In the rows, 128 means zero.
Each path below is one point turned by a fixed rotation once a step. After each direction that follows a path, write how fast that rotation turns it, in deg/step (0 if it stays still).
Each turn is a multiple of 5 degrees from 10 to 175, or 0.
Each row of a path follows its step; steps can be skipped.
Path 1:
step 0: [127 117 130 124 135 120 125 134 125 114 129 119 117 142 120 133 123 136
 133 124 120 136 116 132 117 129 104 119 124 126 116 129 135 130 130 123
 132 125 131 115 131 136 124 117 134 146 119 126 126 130 131 124 124 135
 134 141 121]
step 3: [124 121 128 136 127 121 127 119 141 127 131 111 121 131 113 141 127 125
 121 121 125 136 118 111 137 120 136 132 132 127 122 132 135 125 124 126
 126 125 133 124 141 112 119 119 136 123 125 142 130 144 135 137 130 135
 138 120 118]
step 10: [123 130 129 136 111 131 120 129 112 132 139 128 129 126 138 134 112 126
 131 128 134 117 115 125 132 140 124 112 125 133 133 115 124 132 136 134
 117 135 130 131 139 128 127 121 121 129 120 123 145 135 123 118 129 123
 121 120 113]
step 11: [130 123 124 128 138 112 120 117 121 130 122 126 125 146 116 127 120 122
 128 132 108 149 135 129 125 139 124 128 129 128 139 131 120 120 120 118
 128 125 138 117 128 127 127 120 126 118 122 139 129 130 124 132 130 116
 142 133 125]
step 14: [131 133 126 123 126 120 133 122 132 138 143 122 136 134 125 138 130 115
 115 128 118 125 137 119 142 118 140 131 133 145 139 132 130 121 117 132
 132 139 143 148 124 124 140 128 134 132 124 133 130 134 130 126 124 121
 132 132 130]
step 20: [141 131 123 128 136 137 125 123 125 113 124 130 137 129 143 137 125 138
 131 131 120 127 130 110 120 131 143 122 121 130 118 131 151 126 138 121
 124 115 132 123 127 130 117 122 124 138 134 129 128 139 121 128 122 114
 134 129 133]
step 27: [138 123 138 139 122 124 124 118 124 138 139 136 138 129 136 129 130 119
 115 133 116 117 121 137 112 133 137 139 120 127 118 111 121 121 136 132
 132 123 130 127 132 130 144 125 126 125 126 128 123 121 121 133 128 146
 127 139 129]
step 32: [142 117 114 120 121 121 133 127 134 123 128 117 134 126 108 135 127 123
 134 126 128 125 122 124 125 123 124 138 121 124 129 129 139 116 127 125
 130 127 140 117 141 148 116 122 142 131 127 131 124 133 126 137 131 137
 115 131 115]
step 33: [120 120 127 123 128 137 130 140 148 118 127 130 123 131 137 127 121 134
 120 138 124 130 121 119 136 134 141 135 131 133 133 122 117 137 134 124
 124 132 129 133 134 121 121 130 125 133 119 127 117 114 104 120 133 124
 132 112 123]
[129 129 127 128 124 128 123 130 125 126 130 133 128 125 130 131 127 129
 127 130 127 128 129 129 130 126 127 130 127 131 129 125 124 129 127 125
 126 131 124 126 128 130 129 129 126 125 128 130 126 126 129 125 130 129
 128 124 129]	125
[129 128 126 131 124 124 127 127 126 130 129 127 127 130 131 127 127 123
 131 131 129 125 127 129 129 126 127 128 126 129 126 126 129 124 126 129
 126 126 131 133 127 130 129 126 129 124 126 126 128 125 129 128 128 126
 124 130 129]	85
[127 124 131 127 132 128 128 129 127 129 129 132 129 126 128 124 125 126
 131 127 130 125 125 125 127 130 128 131 134 127 127 125 126 129 129 132
 128 128 131 129 129 129 128 129 124 126 131 129 126 127 127 127 127 131
 128 124 126]	125
[126 129 129 127 130 126 129 126 124 126 127 129 125 128 128 126 128 128
 127 129 126 129 126 130 128 125 132 126 127 127 131 128 127 128 130 132
 126 134 130 129 127 128 126 126 128 128 128 131 130 129 134 128 130 124
 130 128 123]	10
[130 128 128 130 130 131 125 127 126 129 125 125 130 125 132 127 126 130
 127 128 127 125 130 128 127 125 125 126 131 127 127 128 123 127 134 127
 130 128 126 128 126 130 130 127 133 126 126 129 128 127 129 131 122 127
 128 129 128]	35
[130 128 125 130 128 131 124 128 132 128 130 127 129 129 129 131 128 126
 126 130 128 128 126 129 127 127 133 129 126 125 129 126 130 127 131 131
 130 130 129 132 133 131 125 131 129 125 128 127 126 131 128 127 127 130
 132 127 129]	60
Path 2:
step 0: [125 128 131 128 140 114 138 121 125 135 123 130 125 132 148 127 127 127
 120 109 126 139 113 122 142 138 128 137 132 130 125 124 131 123 123 145
 129 125 132 131 147 142 125 117 125 146 133 121 149 128 134 133 126 135
 125 115 141]
step 1: [118 123 141 131 119 138 129 127 146 125 132 124 137 137 118 123 136 132
 136 132 130 131 129 114 135 127 122 116 126 134 149 124 140 113 114 145
 126 124 122 122 120 147 133 139 134 124 132 128 124 151 136 115 118 129
 125 131 128]
step 2: [124 144 144 121 135 149 130 134 129 141 117 121 123 122 144 128 126 123
 140 117 137 127 126 127 144 136 128 133 144 117 123 144 112 133 148 144
 122 127 134 131 120 129 127 133 136 125 132 123 128 127 122 122 128 132
 127 118 120]
step 20: [126 132 138 113 133 135 126 120 124 138 125 111 136 121 139 129 129 124
 128 118 131 137 135 131 137 128 132 128 114 141 140 127 128 130 118 149
 120 120 129 140 125 136 129 131 127 143 124 119 109 151 116 110 120 128
 134 135 130]
step 23: [110 131 126 111 131 135 139 131 125 122 140 115 130 121 146 141 127 121
 124 125 126 131 125 110 122 136 142 121 138 137 135 124 126 127 115 153
 135 126 129 108 122 141 141 124 132 131 136 130 137 133 130 124 129 124
 127 123 120]
step 24: [124 137 139 121 144 138 129 125 137 132 117 128 141 133 137 131 142 123
 142 129 142 120 132 139 141 123 120 113 121 116 119 127 139 117 129 123
 120 119 139 133 121 137 133 142 135 128 136 127 122 137 110 117 120 117
 124 130 138]
step 29: [138 149 124 114 123 135 128 135 132 119 123 117 112 135 151 118 122 126
 124 128 142 140 127 121 122 133 120 137 136 128 141 139 123 133 125 130
 125 125 135 110 122 139 124 133 133 138 136 113 128 147 134 127 120 122
 126 131 133]
step 31: [127 131 138 116 119 138 140 126 127 138 132 123 128 146 135 132 119 132
 131 141 124 135 142 126 141 148 121 122 149 128 131 123 125 127 108 132
 134 129 120 121 132 123 144 117 127 130 144 114 135 122 128 124 135 138
 134 116 125]
step 34: [128 135 134 116 127 141 123 119 134 131 122 129 132 127 112 136 115 130
 121 129 139 143 131 115 137 125 121 120 128 122 119 135 140 108 132 140
 120 125 111 126 133 123 135 139 131 130 134 109 128 128 121 115 114 146
 135 121 131]
[128 131 129 127 130 127 132 131 125 127 128 131 129 126 125 128 128 131
 128 126 129 133 124 128 126 125 131 130 130 129 123 131 130 128 128 132
 126 129 129 126 130 129 126 128 129 126 128 128 130 123 126 127 128 130
 124 127 127]	170
[126 126 127 129 127 123 126 128 127 131 130 127 129 128 127 129 130 128
 130 130 127 131 132 129 130 129 128 131 131 129 127 126 127 127 131 129
 128 124 127 130 126 131 129 124 122 130 126 126 129 128 124 131 127 131
 125 126 130]	130
[126 129 128 129 125 128 129 129 124 131 127 131 130 132 128 130 130 124
 126 129 124 129 132 126 126 125 128 126 128 130 131 131 132 128 128 127
 129 131 126 126 125 133 129 125 129 128 127 131 129 126 130 125 131 126
 129 128 128]	145
[129 128 130 129 134 128 129 130 131 128 124 127 127 128 128 130 128 129
 132 127 131 126 132 124 125 127 130 130 126 132 131 129 128 124 128 128
 129 126 130 130 126 133 131 128 130 127 131 129 126 128 129 132 128 128
 125 128 126]	80
[133 127 130 123 129 130 130 133 128 133 130 129 129 130 128 127 127 127
 128 123 126 126 126 134 129 130 130 130 128 128 128 128 127 129 130 126
 130 126 124 131 128 130 128 126 130 130 128 127 129 128 127 128 126 128
 128 132 128]	175
Path 3:
step 10: [135 126 110 132 131 119 134 124 115 124 124 134 124 140 134 119 121 110
 119 124 122 126 136 133 144 122 121 127 126 128 136 130 134 123 128 135
 120 124 135 124 120 135 118 128 131 123  95 128 119 127 132 137 133 130
 149 125 135]
step 12: [131 117 128 104 117 126 147 112 108 120 129 118 143 135 128 131 135 122
 130 128 129 117 116 125 120 121 115 117 137 119 119 135 136 124 135 130
 134 129 130 133 130 130 118 130 142 124 125 147 125 130 134 131 122 122
 128 133 135]
step 18: [132 127 136 136 130 134 136 121 123 118 134 112 122 112 128 133 127 125
 126 132 139 125 122 133 142 110 128 125 133 126 123 124 123 128 140 132
 125 118 110 130 125 133 146 124 128 113 116 127 143 134 122 133 144 123
 154 129 127]
step 20: [131 117 139 122 129 131 141 126 129 120 117 132 119 115 105 133 137 129
 122 140 133 131 120 134 116 133 128 104 135 138 141 129 131 127 133 132
 140 134 131 129 135 139 124 143 138 121 121 113 126 133 127 130 117 121
 138 119 119]
step 21: [124 123 118 124 136 111 145 137 127 131 125 136 124 114 124 141 125 135
 126 143 130 129 123 121 123 119 122 137 125 119 135 139 133 125 127 127
 114 141 140 129 134 140 126 123 135 107 139 142 123 119 132 126 127 112
 134 143 128]
step 27: [125 131 142 144 133 111 136 128 122 128 127 109 129 129 139 112 126 115
 125 135 125 116 120 134 134 139 124 126 118 140 135 120 152 120 127 122
 123 123 137 128 114 136 133 127 119 114 131 134 119 134 126 133 135 131
 140 131 127]
step 31: [133 125 137 118 129 122 127 115 119 114 134 120 138 133 140 131 130 124
 124 128 140 129 127 124 125 119 143 119 130 132 120 133 148 147 130 130
 130 138 145 113 121 130 132 123 141 140 137 134 138 127 128 144 139 131
 138 125 120]
step 32: [139 121 130 114 127 123 131 130 103 122 136 116 127 128 121 150 131 117
 119 129 137 123 126 121 142 129 109 122 123 127 129 119 130 126 128 145
 123 123 127 128 122 129 142 134 126 129 137 139 126 143 133 134 122 140
 118 125 140]
step 40: [138 134 130 134 141 121 128 140 125 123 123 125 126 114 127 148 136 116
 123 131 136 123 122 139 123 126 137 124 133 128 138 118 139 120 133 119
 124 150 139 136 136 132 135 125 143 125 138 121 134 139 143 142 110 128
 133 130 120]
[128 132 126 125 131 127 130 127 128 126 130 127 130 126 130 129 124 128
 130 127 128 126 125 129 128 127 124 128 125 129 127 129 121 128 122 132
 126 127 129 129 128 128 125 127 128 127 125 131 125 130 128 127 126 127
 126 131 126]	160
[125 129 128 127 126 127 128 129 128 127 129 129 127 126 127 129 129 126
 127 130 126 129 123 125 127 132 131 123 123 129 125 127 130 127 128 128
 125 133 123 133 126 129 129 129 128 127 129 130 126 127 126 128 125 128
 128 127 126]	55
[126 129 130 131 127 130 130 123 127 128 128 133 127 129 123 127 128 127
 128 124 128 125 129 126 129 125 128 129 131 125 127 127 128 130 127 126
 126 127 124 130 129 130 123 127 129 124 127 128 127 128 131 127 125 131
 130 130 125]	10
[129 129 128 126 129 125 130 128 129 131 125 131 128 126 130 125 128 130
 130 127 131 121 125 127 128 130 132 129 126 126 128 127 127 128 131 129
 128 125 126 127 127 122 126 129 129 126 129 126 128 130 125 129 130 132
 125 129 130]	35
[127 128 128 128 129 127 125 130 128 125 127 131 130 127 125 125 127 128
 124 128 127 128 125 130 132 131 126 129 131 131 133 127 129 132 127 133
 126 126 125 130 127 127 125 129 126 131 126 129 131 130 129 127 128 128
 129 126 132]	80
[125 128 127 131 127 132 128 127 126 127 130 125 130 125 126 130 130 130
 131 126 129 130 127 122 133 127 129 126 128 127 133 132 123 128 129 129
 128 129 128 125 127 127 129 132 131 126 130 127 129 128 125 130 130 128
 127 127 128]	20
